In the rows, 128 means zero.
Each named move below is a turn or a mirror, shown by a few rows before and after it. Which moves, in which order, take the first row of each later pair to the second? The first pair is answered.
J304:
[128 160 124 128  68 122 138 141 125 109 130 126 120 122 177 119  98 132
 172 118 128 105 148 136 137 144 132  92 135 162  93 134  98 142 139 160
 158 118 104 106 110 105 116 133 110 129 144 113 121 136 102 140]  ->  [131 148 101 113  81 104 121 139 126 112 126 138 137 149 153 113 119 126
 168 161 117 129 144 135 147 108 115  83 126 166 117 122  88 169 135 154
 164 111 115 109 114 127 145 168 111 142 119 124 138 116 132 133]
[133 140 144 127 114 121 128 121 127 147 133 131 149 144 127 126 110 125
 142 105 137 165 150 120 141 140 137 152 152 160 120 121 144 135 119 125
 124 129 133  87 144 158 138 120 125 113 157 131 117 143 101 122]  ->  [135 135 136 121 116 113 123 121 124 140 130 133 154 151 120 121 122 122
 142 125 137 177 150 113 143 127 129 147 156 162 128 116 138 150 111 127
 129 127 138  90 146 164 145 131 120 119 149 136 121 132 112 117]
[140 116 121 121 111 122 113 120 117 115 142 111 159 129 116 114 117 117
 143 137 121 148 167 119 172 109 124 115 123 136 128 113 142 145 112 138
 136 128 144 139 131 152 124 164 128 126 119 142 129 104 119 115]  ->  [134 127 141 132 107 142 132 122 118 125 146 102 145 113 140 117 105 115
 140  91 131 122 170 121 161 143 135 124 131 139 108 123 156 128 116 142
 139 126 136 131 126 135 104 131 124 114 137 135 110 126  96 125]
J124:
[126 125 107 128 118 156 121 130 119 116 157 155 117 136 120 130 150 117
 149 138 137 153 113 120 132 104 138  97 147 144 128 129 104 138 146 107
 147  90 105 110 164  89 157 152 151 144  76 127 149 124 148 118]  ->  [125 118  99 137 123 160 121 131 120 116 155 164 125 134 112 132 150 123
 142 140 133 158 115 118 135  99 128 103 144 141 126 119 102 137 148 114
 144  95 108 116 169  96 161 152 145 138  77 131 151 125 151 119]
[ 76 133 122 172 186 170 144 112 137 120  82  95 125  89  79 159  92 164
  97 129 128 152 129 129  51 151 137 139  94  77 147  89 123 131 146 145
 114 152 161 102 124  81 108  78 138 159  59 128 138 117 171 140]  ->  [ 87 143 138 162 167 170 153 130 121 127  75  78 110  96  98 152  87 154
 117 122 126 147 121 138  44 164 168 116  92  90 137 123 130 123 150 135
 134 147 135  83 105  59  97  74 141 159  65 111 121 132 166 143]
[143 127 108 130  71 135 134  88 140 144 134 171  97 120 140 136 136 105
 135  95 139  95 116 103 134 107 135 146  97  90  94 114  96 139 159 139
 147 122 120 156 110  99  84 100 134  73 127 145 106 134  65 149]  ->  [147 126 108 120  65 125 133  85 136 148 133 176  96 124 139 133 140 107
 142  99 143  94 116 101 136  98 136 137 101  93  91 113  98 141 154 134
 150 114 121 151 111  97  84 109 134  70 129 145 115 134  66 144]
J182:
[138 118 133 131 120 126 117 130 101 107 150  87 152 168 128  94 145 109
 145 141 130 108 132 132 153 142 165 123 123 155 126 191 126 133 122 105
 119 113 100 109 115 116 114 122 133 136 132 112 152 149  98 101]  ->  [126 115  95 135 139 116 102 124 111  95 152 132 160 163 107 109 170 117
 131 176 127 129 140 132 153 126 136 124 118 152 143 161 110 156 124 100
 103 113 127 121 129 137 141 138 129 150 120 135 164 136 116  97]
[136 142 143 128 101 152 155 145 139 111 126 143 105 106 113 130 140 114
 103 118 124 102 134 152 114 161 118 144 146 170 108 153 105  80 124 112
 119 140 131 137 112 149 125  97 144 103 130 149 134 143 125 139]  ->  [156 122 150 112 104 112 138 147 144 115 129 158 117 114 102 108 134 118
 111 138 134 125 136 139 139 131 126 157 150 159 124 142 106  85  95 125
 135 127 134 123 117 177 131 130 146  98 146 162 126 133 121 132]
[123 116 122 126  85 148 128 111 106  93 140 151 137  86 129 141 112 133
 121 109 141 122 114 122 138 135 134 156 106 106  85 106 110 128 106 120
 123 142 136 123 121  78 138 104 112 104 122 121 149 129 147 163]  ->  [142 100 134 106  82 122 124 113 104  95 145 150 142  92 137 124 107 133
 132 110 143 130 106 109 154 124 147 158 114  99  89 108 116 118  78 130
 137 136 129 109 118  95 131 125 110 100 139 123 135 127 140 162]
[121 121  92 125 129 111 126 117 123 128 138 193 151 127 123 154 145 138
 118 148 121 112 172 140 135  93  88 149 120 126 144  96 116 173 142 116
 103 129 163 147 127 155 143 135 120 159 130 145 165  88 150 127]  ->  [138 140 159 130  86 146 158 136 103 152 147 103 125 132 172 143  97 118
 147  70 125  79 161 146 108 146 145 136 127 135 108 165 137 131 146 120
 135 140 116 136 102 106  91 108 119 137 144 100 131 132 103 125]
J66:
[109 112 130 130 119 116 151 120 136 132 130 106 125 103 122 122 116 164
 132 103 151 122  74 121 102 150 148 179 146  77 114 110 141 119 133 153
 114 105 131 134 123 130 105 132 112 141 130 115 109 136 143 171]  ->  [112 115 136 125 115 103 146 125 136 136 126 114 119 104 127 110 122 163
 144 108 154 119  68 127 106 147 163 169 149  84 109 118 143 114 131 145
 120  97 119 120 124 132 101 139 117 143 135 109 108 139 143 169]
[125 126 133 132 138 122 142 127 114 114 115 144 106 128 147 131 159 111
 126 125 140 131 116 142 106 131 123 111 125 135 134 119 139 120 157 102
 126 155 125 124 110 116 128 131 112 132 113 123 146 111 142 136]  ->  [119 127 130 140 144 132 140 123 117 109 120 137 110 123 140 131 155 115
 119 119 137 135 119 142 107 128 111 120 125 133 140 113 132 122 156 108
 121 156 135 137 116 119 126 124 118 128 101 129 147 115 145 138]
[101 124 101 192 141 148 142  93 133 116 124  82 129 142 116 169 135 126
  92 105 105 148 106 146 112 156 140 116  90  89 185  91 161 156 158 138
 123 166 190 155 137 120 148 101 115 157 112 126 128 139 185 175]  ->  [101 107  94 188 153 105 130  80 151 121 126 145 128 122 111 159 138 147
  91 110 124 151 111 130 139 157 138 149 108  81 180  66 168 140 127 146
 123 141 198 142 143 147 149 124 118 150 159 147 115 130 164 178]
[106 126 174 130 117 132  92  93 123 136 140 142 131 162 140  96 175 122
 135 148  90  97 154 141 121 114 129 131 196 145 109 151 101 112 149 139
 166 152 125 117 141 134  97 114 130 143 131 131 116 127 122 112]  ->  [107 129 174 137 114 143  97  89 123 135 135 133 135 161 138  98 175 122
 131 147  86  97 160 146 111 112 127 125 194 148 114 158 101 114 152 133
 164 158 122 125 135 125  98 104 127 148 125 129 117 128 127 107]
Pairs:
Each pair is 2 to 3 moves apart.
[144 104  80  98 117  74 114 100 121 117 145 181 165 108 120 127 153 129
 146 168 121 151 147 117 175 100 118 141 106 141 133 112  91 149 121 142
 111 104 155 107 135 165 155 154 128 125 136 156 130  94 136 113]  ->  [133 106  80 121 123  87 119  92 134 116 148 208 154  72 133 139 155 135
 137 136 132 124 155 124 175 130 116 161 120 138 111  95  99 128 125 142
 106 106 162 108 134 153 142 121 129 117 167 166 125 104 114 123]  J304 then J182 then J304
[134 121 155 151 104 108 105 138 128 101 121 129 135 125 128 126 111 116
 107 130  86 155 143 138 158 120  73 150 150 118 105 141 114 136  80 122
 127 120 133 139 125 163 136 128 135 131 123 134 122 136 158 135]  ->  [142 133 164 142  89 106 106 154 121 115 109 112 123 139 138 122 118  98
 131 143  87 161 130 148 137 125  96 117 140 132 103 168 114 136  95 105
 136 119 120 128 115 152 126 127 131 138 108 117 126 139 157 131]  J66 then J66 then J66
[143 149 158 148 137 123 147 166 147 133  86 105 129 119 125 128 115 122
 148 105 103 141  83 121 113 156 138 101 143 109 132 131 145 165 120 139
 142 154 153 110 118 114  80 114 156 124 102 150 116 167 119 135]  ->  [147 134 156 131 144  93 131 158 155 131  85 120 139 125 116 120 118 129
 149 116 108 156  78 109 137 139 140 107 148 102 143 119 143 170  96 145
 150 145 157 109 131 136  86 144 155 125 108 162 116 149 122 126]  J182 then J182 then J182
[137 118 153 121 143 124 134 119 156 124 157  91  82 129 132 147 129 132
 107  82 128 107 136  96 114 132 126 132 129 141 103 118 119  99 138 164
 124 142 128 134 109 110 108  97 140 106 115 145 128 152 129 138]  ->  [130 113 131 133 155 121 131 112 163 120 156 121  85 119 118 152 145 135
  92  97 123 106 140  93 125 129 111 143 123 137 117  94 106 103 142 168
 112 140 143 136 125 115 123  95 142 108 119 159 137 145 137 145]  J182 then J304 then J182
[148 152 144 120 115 119 136  97 128 139 103 156 108 117 130 127 135 135
 137 125 133 123 117 138 131 163 145 119 138 133  91 147 124 105 140 126
 127 122 101  82 126 116 140 125 123 122 142 119 127 146  85 140]  ->  [134 155 140 137 116 162 144  99 125 123 118  99 123 120 124 149 127 129
 112 100 114 118 124 140 118 161 119 121 128 127 101 141 119 117 156 129
 109 154 112 119 137 104 142 104 131 121 100 116 136 152 103 141]  J66 then J66
[101 178 120 142 107  83 137 139 116 139  90 126 121  89 152 108 106 150
 122  83 134 104 140 149 107 134 170 130 136 125 119 156 145 105 128 149
 159 144 149 108 124 106 140 140 154 123 154  74  84 135 116 130]  ->  [106 177  95 128 119  63 120 146 118 142  82 160 121 108 134 109 133 149
 125 131 134 130 132 155 109 102 165 112 127 132 141 149 135 131 129 132
 157 134 159 101 130 121 172 167 156 143 134  83 106 114 139 120]  J182 then J66
[ 98 142  96 150 149 130 134 118 157 151 111 192  91  82 113 151 121 196
  79 100 139 107  89 137  78 138 113 182 130  67 106 100 142  90 111 136
 132 158  92 117 118 134 151  94 153 150 168 163  98 162 143 126]  ->  [106 135  72 118 157 108 114 126 150 150 109 195 107 126  91 145 149 179
  86 164 128 149  79 145  87  82 108 148 114  76 144 102 127 129 111 125
 142 152  98 118 127 158 183 141 154 173 127 162 130 136 184 109]  J124 then J304
[132 134 143 151 125 164 147 121 120 105 148 121 148 139 122 134 123 109
 102 124 159 130 164 116 123 114 110 107 145 107 150 109 120 142 146 108
 104 137 172 169 129 123 142 112 116  91 130 189 138 124 142 110]  ->  [147 150 156 117 112 120 145 141 119 133 123 157 126 158 144 109 133 102
 152 146 172 132 142 134 113 114 157  65 146 127 140 146 127 136 150  86
 132 110 141 130 110 120 124 134 114  99 149 165 134 129 130  97]  J66 then J66 then J66
[132 119 126 126 127 144 120 117 115 113 126  90 141 139 105 137 132 110
 120 136 108 131 147 122 118 114 108 122 124 118 143 127 115 148 123 138
 100 151 140 150 130 141 140 144 140 127  92 137 141 120 145 125]  ->  [135 110 125 108 127  95 107 119 121 128 118 153 134 128 114 112 139 122
 133 148 134 136 139 111 132 108 121 130 140 125 131 114 122 136 103 139
 120 123 141 120 126 162 140 161 138 128 140 143 134 113 128 124]  J66 then J66
[157 126 139 131 133 107 104 125 132 140 119 125 133 136 128 133 120 143
 107 131 110 172  90 107 134 124 147 131 162 122 141 137 120 139 110 128
 151 124 106 119 124 135 101 131 125 114 135 138  94 139 131 118]  ->  [151 121 135 140 130 131 112 122 130 136 134  97 136 136 128 143 114 139
  94 125 103 172  96  99 128 120 137 136 159 114 145 131 114 146 113 131
 137 136 109 142 129 126 106 117 128 111 115 133  90 139 141 118]  J66 then J66 then J66
[123 105 159 139 132 143 152 163 116 141 115 128 120 119 176 144 110 152
 143 115 156 116 160 156  99 152 147 119 125 118  84 140 127  71 110 115
 109 129 124 110 121  76  82 106 131 136 168 131 100 132 150 108]  ->  [147  88 149 100 137  96 131 173 114 139 111 121 152 171 142 124 126 141
 143 176 143 155 145 144 125  92 145 104 116 117 118 135 119 102  88 118
 120 122 120 102 127 118 104 170 124 150 140 138 111  98 183  89]  J304 then J182 then J182
[107 120 154 104  96  51 158 140 161 147 118 130  81 126 166  89 123 123
 111 138 101 131 100 135  91 159 185 107 104 111 114 163 117 120 129 130
 187 129 116  74  98 111 123 138 131 130 150 118 128 118 122 140]  ->  [104 100 129  95 120  47 136 133 164 129 122 121 115 143 128  93 142 124
  87 184  84 162 106 119 111 114 143 112  99  99 149 126 100 151 113 138
 174 141 144  96 117 140 153 172 133 144 123 137 144  89 162 135]  J66 then J182
[126 144 144 113 136 116 138 144 125 154 118 152 105 126 131 137 129 146
 150 154 117 130  87 143  94 123 131 121 113 121 156 139 120 134 144 111
 123 140 121 111 143 123 132 132 123 140 120 144 137 117 137 117]  ->  [131 136 164 114 126 136 143 145 121 151 134  93 116 130 122 139 108 145
 132 133 103 136  94 131 102 121 128 139 117 104 162 140 120 133 132 125
 122 161 122 125 145 128 125 131 124 133 105 143 123 120 138 114]  J66 then J182 then J66
[139 126 144 132 125 170 136 131 120 120 146  66 149 134 128 130 105 119
 109 108 116 136 141 128 135 132 107 132 124 128 133 141 125 144 130 143
 131 138 117 154 125 112 131 122 129 118 106 118 122 135 125 123]  ->  [146 110 126 107 135 109 116 127 132 126 137 123 157 146 113 110 132 123
 119 150 129 160 133 124 156 105 109 127 123 120 153 121 117 153 101 138
 143 116 130 131 127 148 151 165 128 121 118 134 126 112 131 114]  J124 then J182 then J66
[136  91  89 110 149 116 122 123 158 128 155 143 129 152 103 146 155 128
  94 161 107 159 118 129 140 110 123 128 115 101 154  91 114 136 123 149
 124 133 153 136 151 128 160 127 128 132 106 146 115 120 155 145]  ->  [120 118  96 132 143 168 145 126 142 125 154 121 108 138 122 167 151 118
  95 131 100 135 119 149 104 141 124 116 106 110 133 113 114 129 156 140
 113 149 152 144 146  91 145  81 133 131  96 127 121 139 152 153]  J182 then J182 then J182
[148 134 125  87 149 156 136 184 148 132  97  52  89 161 179 109  98 107
 143  63 130 143 117 143 167 128 114 117 112  95 139 139 145 156 115 124
 180 198 135  94 103 147  94 100 181  83 155 152  95 187 113 125]  ->  [150 116 118  96 167 150 130 165 159 123 106  73 105 142 166 116 100 123
 122  58 130 142 122 126 185 130  93 153 122  81 141 103 145 148  96 138
 162 196 153 104 115 165 100  99 174  77 174 174  91 179 105 131]  J66 then J66
